In the data rows, the value 128 means zero.
Some points, each followed by its number:
[120 153  91  97 137 184 145  89 167 133  88 159 126 157 168 118 104 182] 0
[132 132 113 122 139 131 113 115 142 119 136 141 123 131 139 153 125 150] 1
[144  76 132 107 143 171 130 103 162 116 101 156 107 178 107 134  92 136] 2
[168 123  66  73 111 148 169  73 200  87  78  69  84 215 113 187 207 193] 3
[ 85 136 152 171 164  92 112 132 124 164 118 126  99 113 110  99 116 117] 4
[101 136 145 157 152  96 120 122 142 147 116 113  90 132 112 115 130 133] 5
[121 125 133 137 150 112 121 121 136 121 128 107 105 130 108 123 127 135] 6
[138 184  93 126 113 160 193 129 148 177  95 130 114 115 102 133 103 134] 7
[126  87 146 143 118  67 132 176  82 103 180 130 167  81  98 180 148  81] 8
[167 136 142 111 116 129 134 140 125 109 135 153 125 122 142 146 116 140] 9
[134 113 126 125  98 127 139 127 100 127 131 131 178 115 144 137 138 108] 10
[203  85 100  68 137 186 116 120 110  39 175 117 169 130 123 137 116 123] 11
[171 135 131  93  98 124 154 131 102 127 124 155 133  90 121 149 116 140] 12
[191  91 112  74 118 175 128 122 103  39 180 117 184 112 134 147  99 127] 13
[135 126 125 128 112 127 124 110 117 124 128 112 152 124 138 132 130 125] 14
[108 123 135 143 137 128 121 137 100 148 129 154 158 100 133 105 106 104] 15
[139 164 161 150 154 110 110 171 145 142 153 156 123 120 189 120 137  98] 16
[145 115 192 131  26 144 193 129  75 129 102  74 204 134 172  50 128  75] 17
[110 124 151 151 158 114 102 155 109 129 148 132 120 102 106 107  97 111] 18
[143  52 129  96 144 188 138  82 169 112  86 160 102 190  86 139  76 138] 19
[136  84 150 146  99  64 127 171  70 105 184 125 184  78 109 185 155  71] 20
[131  84  81 122 160 126  94 131  91 130 173 155 188 103 144 122 152 131] 21
[146 156  61 128  24 110  40 154  22  94 205  74 129 150  80  86 255 178] 22
[  0  97 178 111   4 102 110  35  88 152 177  13 157  89 197  70 186  96] 23
[133 125 114 153 182 124 122 146 151 112 120 128 114 154  99 135 115 137] 24
[128 138 117 123 128 145 126  98 138 129 111 115 129 136 139 118 120 146] 25
[163 123  40  63 110 155 183  61 211  97  51  61  82 229 100 192 230 201] 26
[ 77 144 172 188 163  77 106 132 129 176 120 130  89 114 124  91 115 117] 27
[178  91 108  81 145 165 119 133 106  40 174  99 154 110  94 141  98 127] 28
[173 135 130  89  90 127 159 130  99 130 123 158 139  89 126 151 117 137] 29
[129 124 126 126 126 126 138 107 133 121 123 120 136 132 140 130 132 136] 30
[200 140 124  99 132 137 137 158 113 129 117 185 113 113 107 147 115 137] 31
[131 240  88 140 128 174 219 147 177 207  55 128  45 125  58 120 101 137] 32
[140 125 145 129 122 139 105 135 129 118 147 144 111 148 137 121 144 120] 33
[137 139 120 120 116 152 126  99 138 128 112 121 137 144 157 116 120 147] 34
Which two points above are nearest to each new point by angle, seen from the average point of the numbered points? Their numbers follow each, nearest first.
[137 125 126 130 110 128 125 110 116 125 128 114 154 122 142 133 131 124] 14 10
[161 135 139 111 131 121 128 140 120 122 128 142 103 110 108 137 116 136] 31 9
[127 117 116 132 129 129 122 123 107 141 116 121 150 121 117 119 138 106] 15 10
[115 121 121 146 151 132 121 130 145 114 129 123 137 155 133 128 125 131] 24 6
[151 113 114 108 139 137 131 105 138  95 133 103 124 142 122 135 136 140] 3 26
[143 181 181 156 164 106 119 184 158 152 157 178 137 107 232 123 128  80] 16 33
[144  48  76 107 143 120  73 121  67 107 215 171 251  94 194 133 161 133] 21 10
[ 20 107 177 111  54 117 100  63 100 139 159  42 143  95 189  74 168 101] 23 14
[109 120 129 115  82 111 148 100 105 140 136 100 139 100 119 129 136 125] 23 14
[134 180 150 146 126 112 129 172 123 153 152 169 173  95 225 126 151  88] 16 15
[153 126 117 148 171 150 105 158 157 116 128 164 126 177 138 129 126 128] 24 33
[ 15 105 165 107  55 127 108  61  94 145 147  52 162  95 194  73 169  98] 23 14
[107 126 142 152 157 109 113 132 121 138 130 124 113 114 111 106 114 119] 4 27
[151 163 107 130 128 154 144 144 148 163 126 148 104 137 120 121 124 128] 32 7
[122 153  77 100 149 175 123  81 168 137  96 159 124 151 159 137 110 184] 0 25
[139 110 146 144 102 102 122 131  92 122 142  94 160 109 121 129 142  93] 20 8
[150 118 136 129 173 142 131 144 176 140 110 169 128 151 163 131  87 119] 2 16
[139 223 191 174 128  80  93 210 117 148 202 163 140  81 255 113 189  67] 16 33
[146 104 180 132   0 155 214 115  32 154  75  57 255 116 178  27 143  38] 17 10
[156 112 112 103 130 141 135 101 140  89 133 102 130 146 128 142 139 145] 3 26
[137 111 141 141 106 108 121 130  95 125 140 102 162 112 123 130 142  96] 20 8
[139 101  72 122 163 132  97 139  95 139 178 168 183 103 149 122 157 137] 21 15
[113 120 121 143 142 136 122 129 145 116 130 126 145 156 143 128 128 127] 24 30
[150 155 111 121 103 148 164 127 138 148 132 138 138 123 139 140 113 133] 7 32
[108 118 112 148 159 135 120 129 143 126 122 123 136 152 121 121 129 125] 24 6
[110  86 142 143 138  67 140 176  87 106 169 127 151  79  76 175 141  86] 8 20
[121 167 101  87 162 187 139 103 213 109 108 193  76 180 180 137  84 223] 0 1
[133 120 142 115  77 120 123 117 113 138 154 124 125 124 142 122 148 119] 23 17
[136 111 165 133  60 142 174 131  77 140 101  92 195 126 147  65 138  73] 17 10
[121 119 127 116  94 122 133 113 108 146 134 120 131 114 121 120 143 119] 23 10
[127 134  91 127 144 140 147 126 124 158 119 129 139 112 101 123 122 124] 7 32
[156 111  94  96 115 163 142 102 127 115 117 138 167 144 149 134 147 129] 11 0
[170  87 158 165  29  83 109 117  16 142 153  47 253  77 138 127 182  20] 10 14
[109 122 124 152 163 127 116 131 149 113 129 114 125 153 123 124 124 130] 24 6
[141 127 117 147 170 122 125 144 147 114 124 129 113 147  98 139 114 137] 24 6
[  0  98 170 114  66 120  83  60  95 159 152  34 137  99 178  49 184  86] 23 14
[139 107 178 132  24 162 204 132  54 155  72  76 227 133 162  18 140  48] 17 10
[141 107 150 123 136 150 119 126 150 121 127 156 109 156 136 127 117 118] 2 33
[125 125 154 140 123 123 119 134 107 124 152 147 155 105 156 115 100 114] 15 18
[124 182  93 133 136 154 183 133 148 179  83 123  93 118  76 122 109 129] 32 7
[148 107 130 111 151 143 107 155 104  76 170 116 138 103  93 128  92 116] 28 13
[136 126 119 147 170 120 125 142 145 115 124 124 109 145  93 136 116 138] 24 6
[132 134 106 117 140 133 113 117 145 116 140 153 127 130 145 163 124 155] 1 0
[135 142 120 119 120 152 124 101 146 125 115 126 129 145 158 122 118 153] 34 25
[154 114 115 107 129 140 133 105 140  96 133 110 130 144 132 139 137 141] 3 26
[167 137 141 111 118 126 134 140 124 111 134 149 120 118 134 146 115 141] 9 31
[156 113 129 103 115 150 126 141 107  79 166 133 164 111 137 142 102 124] 13 11
